[[163, 172, 18, 146], [164, 163, 157, 15], [163, 164, 215, 119]]	157
[[3, 1, 4, 2, 3], [8, 4, 8, 4, 6], [7, 6, 6, 4, 8]]	8
[[5972, 1925, 4781, 5746, 5248, 6188, 4199], [3956, 4870, 5287, 4525, 5467, 1213, 7115], [1401, 2861, 4840, 5000, 5370, 8072, 4051]]	5287
[[3780, 6466, 5323, 4956, 4432, 6513], [2789, 5846, 5733, 5454, 4923, 6066], [3494, 8488, 5929, 4919, 5196, 5840]]	5733
[[599, 944, 158, 115, 19, 880, 345], [331, 359, 151, -230, -590, 220, 510], [309, 476, 411, 278, 422, 654, 368]]	151
[[48, 24, 21, 77, 60, 25, 68], [82, 75, 96, 66, 57, 23, 70], [20, 59, 69, 53, 58, 2, 60]]	96
[[2711, 3218, 8565, 4180], [3084, 3018, 8623, 4201], [3230, 2872, 8598, 4243]]	8623
[[6, 4, 6, 4, 2, 8, 5], [6, 1, 5, 4, 2, 6, 3], [6, 2, 5, 4, 2, 6, 6]]	5
[[326, 552, 487, 595, 372, 644], [348, 350, 444, 865, 448, 77], [322, 467, 444, 595, 448, 653]]	444
[[4, 7, 0, 4, 4, 3, 6], [4, 9, 3, 9, 7, 4, 5], [6, 8, 2, 7, 6, 1, 8]]	3
---
Q:
[[-0.81  2.09  0.96 -1.62  4.24 -3.05  0.35  1.48  0.08 -3.42 -2.29 -0.32
   2.58  0.92 -1.71]
 [-2.13 -2.30 -0.32 -3.50  2.34 -2.31  0.25 -0.37  0.23 -3.99 -3.51 -1.24
  -0.77  1.10  0.51]
 [-1.11 -0.19  2.54 -2.54 -1.54  3.07  0.98  0.01 -2.62 -0.93 -0.18  0.89
   2.03 -2.29  4.57]
 [ 4.10  0.05 -1.06  0.63 -3.82  1.15  1.11 -4.55 -0.78  0.98 -1.27  1.65
  -0.80  1.11  1.27]
 [-1.15 -3.19 -1.54 -0.78 -0.39  1.64  1.61  1.12 -2.38  0.82  2.06  3.00
   2.43  3.32 -2.83]
 [ 2.05  0.22 -0.07  0.74 -3.72  0.97 -0.91 -5.21  1.23 -1.53 -1.30 -2.08
  -0.18  1.99 -1.99]
 [-1.74  1.15  1.19  1.36  0.72  1.19  0.97  2.85 -1.29 -5.97  1.00 -1.94
  -1.67 -1.06  0.85]]
A: 0.96

Q:
[[ 2.89  1.44  5.46  2.12  0.09  3.19 -0.46  2.45  2.54  5.43]
 [-0.76 -3.29 -0.47 -0.66 -2.19 -0.10 -1.84 -3.37  3.02  0.93]
 [-1.61 -0.18 -2.01  2.94 -2.37 -3.32 -2.96 -3.28  0.36 -1.04]
 [-0.47 -2.02 -3.32 -1.20 -0.40 -2.25  0.97 -2.38  4.34 -0.31]
 [-0.44 -0.51 -2.79  1.51 -0.45 -0.56 -1.35 -0.09 -1.52 -0.97]
 [ 1.26 -0.89  0.19 -2.52  1.76 -0.22 -0.98  1.94 -1.16  0.58]
 [ 1.82  0.36 -1.27 -1.23 -0.14 -5.19 -0.92  0.33  0.24  0.96]]
A: 5.46

Q:
[[-0.08  0.41 -0.18  2.05 -3.05  0.71  1.26  3.25  0.01 -1.99 -1.12 -1.69]
 [-0.13 -5.28  1.22  4.99 -2.26  1.06 -1.76  0.54 -1.44  0.99 -2.77  0.56]
 [-0.11 -3.76 -1.33  2.45  0.44  0.76  1.90 -0.36  0.97  2.14  0.71 -0.68]
 [ 1.97 -1.26  2.10 -1.58 -1.49 -0.77 -2.29 -3.10 -3.45  2.30  1.16  2.07]
 [ 1.45 -2.83  0.61  1.25 -2.60  0.25  0.31 -0.74 -2.00  1.94  0.89  0.13]
 [ 1.34 -0.93 -0.17 -2.30  1.11 -0.66  0.55 -3.29 -0.86  3.02  3.00  0.93]
 [-1.31  1.80  1.85 -1.79  3.46 -0.88 -4.83 -1.89 -0.16 -1.11 -2.56  2.72]
 [ 1.25 -0.92  1.76 -1.49 -0.24 -0.72 -2.42 -2.90 -2.50  1.85  0.62  2.05]
 [ 2.34 -0.31 -1.17 -3.29 -0.09 -0.69  3.18 -3.02 -0.84  3.62  5.37 -0.29]
 [-2.28  4.21 -0.14 -0.55  2.13 -0.08 -1.31  2.54  2.30 -4.14 -2.89 -0.34]
 [-1.38 -0.48 -0.13  1.45  1.51  0.34 -0.94  0.69  1.25 -0.88 -1.96  0.16]
 [-0.50  2.58 -2.11  0.60 -1.59  0.66  4.06  4.06  2.19 -2.57  0.57
  -3.17]]
A: -0.18

Q:
[[ 2.56  0.05 -0.86  1.44 -0.95 -1.29  1.32]
 [ 0.73  1.18 -2.84  0.20 -1.19 -1.92 -2.76]
 [ 1.23 -2.27  1.57  0.00 -0.76 -1.36  1.68]
 [ 0.67 -2.77  1.01 -0.56  4.47  0.93 -2.87]
 [ 0.64 -2.13 -0.17  5.97 -0.32  0.93 -0.96]]
A: -0.86

Q:
[[-3.50 -2.43 -4.74 -1.65 -3.84 -1.06  0.89 -1.83 -0.29 -2.40  3.28]
 [ 2.34  1.85  0.97 -0.84 -4.03  0.90  2.38  1.67 -1.81 -3.59 -2.18]
 [-4.23 -5.87 -1.47 -2.72 -2.24  4.18  3.44  3.44  3.86 -3.65 -4.81]
 [ 1.61  1.58  2.47  4.43 -1.32  2.50  1.59  3.11  3.00 -3.97  5.69]
 [ 2.75  0.89 -2.48  0.69 -3.16 -3.39 -2.52 -1.38  3.41  2.62 -2.50]]
A: -4.74
